Each path below is one point turned by a fixed rotation once a step. After each direction that follows a path, write how fast that rotation turns it, in deg/step (0 if it stays still).
Each turn is a multiple of 5 degrees from 10 to 175, or 0.
Each row of a path follows its step; steps can be skipped.
Path 1:
step 1: [-5.96 -0.27  1.45 -1.91 -3.33 -4.14  1.27  1.64  3.04  2.58  2.25  1.07
 -1.91 -2.50 -3.22  1.28 -2.31  1.25 -2.45  2.02 -1.22  3.12  1.49  1.93
 -0.06  4.03 -3.41 -0.01  2.00 -0.81 -3.80  4.17 -0.08 -4.46  0.54  0.01
  1.16  2.47 -3.19  2.39  3.20  2.89  2.03  0.19]
step 2: [-2.76  1.25 -2.23 -3.22  0.64 -1.65  2.84 -2.38  0.34  3.50  1.15  1.41
 -3.51 -0.38 -3.24  0.50  0.79  3.16 -2.10  1.64  1.07 -0.49 -2.15 -1.19
 -3.98  0.15  1.78 -4.05  1.51 -1.38 -3.73  2.14  6.76 -6.88  1.37  0.90
 -1.65  2.18  0.63 -0.62 -0.45  0.48  1.08 -3.61]
step 3: [ 1.76 -1.58 -1.81 -1.52  2.59 -2.03  4.43 -1.59  3.06  0.81 -0.50 -0.05
 -4.61  0.20  0.88  0.51 -1.51 -2.40  2.10  0.56 -1.71 -2.83 -2.78 -4.49
 -1.04 -1.76 -2.18  0.70  4.14 -2.07 -5.24  1.89  3.35 -3.49  2.03  0.34
  3.48 -3.87  1.66 -3.38  2.07  1.13  0.11 -1.83]
step 4: [-1.93 -2.26  0.34  2.66  3.13 -2.15 -0.34 -0.64  1.99  2.42 -0.15 -4.32
 -0.92  1.34 -0.02 -1.84  0.50 -4.25 -1.02  0.15 -3.93  1.59  0.42 -0.64
 -2.07  2.53 -2.97  4.23  6.10 -0.79 -5.72  0.68  0.71 -1.78  0.70  0.95
  1.62  4.55 -2.31 -4.33  1.02 -1.07  1.46  0.67]
step 5: [-5.34 -2.36 -1.30  2.08 -0.34 -1.27 -4.91 -4.01 -1.33  4.45 -0.50  1.63
  1.02  1.27 -1.62 -4.30 -1.52  0.58 -0.77  2.07 -2.22  2.29 -0.84  0.22
 -4.93  1.46 -1.21  2.02  1.69 -2.28  0.52  1.51  5.61 -1.61  0.69  3.68
  3.36  1.77  1.22 -2.41  1.33 -0.60 -2.87  1.37]
step 6: [ 0.90 -0.31 -3.91 -3.58 -1.40 -3.89 -3.09 -2.70 -2.07  3.07  0.68  6.03
 -2.85  0.66 -2.26 -4.54  0.91 -1.37  3.33  2.25 -0.51 -1.01 -1.18  0.12
 -4.06  2.66 -2.88  0.52  0.43 -1.57 -2.92 -2.24 -1.33 -0.82  2.45  4.03
  4.00 -2.96  2.27  1.13  0.40  1.04  1.72  0.36]
step 7: [-1.01 -0.81 -7.04 -0.02 -1.14 -0.91 -1.18 -1.00 -0.45  2.20  2.86 -2.31
  2.35 -0.26 -1.26  0.53  4.52 -3.38  3.35 -2.54 -2.22 -2.34 -0.51  0.48
 -1.66  0.29 -4.56 -0.08  1.38  0.68 -5.81 -2.90  1.65 -3.27 -2.45  2.66
  1.62 -0.23  0.51  3.62 -0.74 -2.14  3.44 -1.80]
step 10: [-1.30 -2.88 -2.80 -0.39 -2.62 -0.33 -0.70  0.41 -1.63 -0.37 -1.87  1.47
  3.14 -1.46  1.21 -4.97  0.48  0.24 -2.20 -1.64 -0.94  3.41  0.41  2.03
  0.98 -1.16  0.54 -0.97  1.77 -5.26 -7.48 -5.38  0.59 -1.24 -4.92 -0.34
 -0.72 -1.92  3.92  0.98  2.38  0.52  0.60  2.26]
step 13: [-0.17 -1.04 -2.60  1.46 -3.93 -1.06  4.37  3.46  0.23 -0.76 -0.47  2.68
  3.73  0.47 -2.25 -1.01  1.26  4.41 -2.47  0.25 -5.72  0.59 -1.35  0.44
  0.37 -0.71  3.86 -1.24  4.00 -2.29 -1.26  2.93 -2.85 -5.80 -1.66 -0.58
  2.13 -1.54  1.32 -0.83 -0.02 -1.45  3.51  2.70]
step 16: [-0.49 -1.70 -0.75 -1.25 -5.39 -1.86  4.79  0.71 -1.66  0.60  0.12 -3.63
 -4.60 -1.95 -1.85 -3.64 -1.60 -0.19 -0.51  3.32  0.08  2.37 -1.07 -0.58
 -2.52 -0.73 -1.78 -4.19  5.37 -1.79  0.49  3.11  2.26 -2.01 -1.38 -0.96
  1.73  0.35  0.03 -5.07 -0.59 -2.47  3.27 -2.90]
[-0.84 -0.28 -0.21 -0.02  0.33  0.90 -0.42 -0.70 -0.27  0.57  0.81  0.45
  0.80  1.09 -0.61 -0.26 -0.03  0.20 -0.28 -0.78 -0.20 -0.37 -0.93 -0.71
 -0.94 -1.10 -0.80  1.44  0.07  0.78 -0.99 -1.57 -1.23  1.03 -0.42  1.98
 -0.44 -0.02  1.53  0.21  0.39 -0.03  0.22 -0.02]	20
[-0.83  0.63  1.22 -2.12 -0.83 -0.59  0.03 -0.51  0.97  0.19 -0.36 -0.91
 -0.69  1.43  0.02  1.54  0.09  1.14  0.52  0.08  0.08  1.10  0.55 -1.04
 -1.02 -0.90  0.64 -0.01  1.40  0.40 -0.22  0.00 -0.67 -0.47 -0.30 -0.21
  0.56 -0.24 -0.63 -0.62  0.02 -0.34 -0.80  0.12]	25
[ 1.34 -0.65  0.02 -0.28  1.04 -0.74  0.19  0.68  0.13  0.97  0.95  0.74
 -1.22  0.19  0.39  0.19  1.68 -0.14 -0.59  0.30 -0.13  0.18  0.07  0.38
 -0.50  0.59  2.07 -0.58  0.00 -0.58 -0.46  0.07 -1.76  0.73  0.10  0.31
  0.09  1.88  0.50  0.14  0.95 -0.22 -0.15  0.46]	160
[ 0.53 -0.85 -0.65 -0.65 -0.54 -0.14  1.22  1.39  1.06 -0.80  0.00  0.47
 -0.15 -0.83  0.48 -0.33  0.36 -0.63  0.61  0.19  0.41  1.02  0.65 -0.42
  0.05 -0.32 -0.85  0.52  1.25 -0.51 -0.55  0.37 -0.66  1.24  0.08  0.24
  0.59 -1.03  1.01 -0.02 -1.92 -0.50  1.61  0.93]	115
[ 0.25 -0.91  0.21 -0.46 -1.33  0.38 -0.48  0.90 -0.02  1.85  0.00 -0.06
  0.25 -0.03  0.86  0.54  0.47  0.13  0.43  0.24 -0.23  0.41  0.11 -0.89
  1.62  0.58 -0.59 -1.65 -0.28 -0.13  0.47 -2.01  0.38  0.93 -0.86  1.17
 -0.26 -0.04 -1.19  0.14 -0.32  1.03  0.06 -0.49]	35
[ 1.45 -1.04  0.20  0.28  0.12 -0.52 -1.01 -0.25  0.27 -0.56 -0.41  0.29
  1.11  0.63 -0.14 -1.12 -0.96  0.61  0.94  0.07 -0.16  1.12 -0.82 -0.37
 -0.05 -0.78  0.11  0.24 -0.34 -0.38 -0.26 -1.36  0.61  0.38  1.69 -0.47
  0.64  1.20 -1.23 -1.16  0.28 -1.10  0.18  1.26]	55
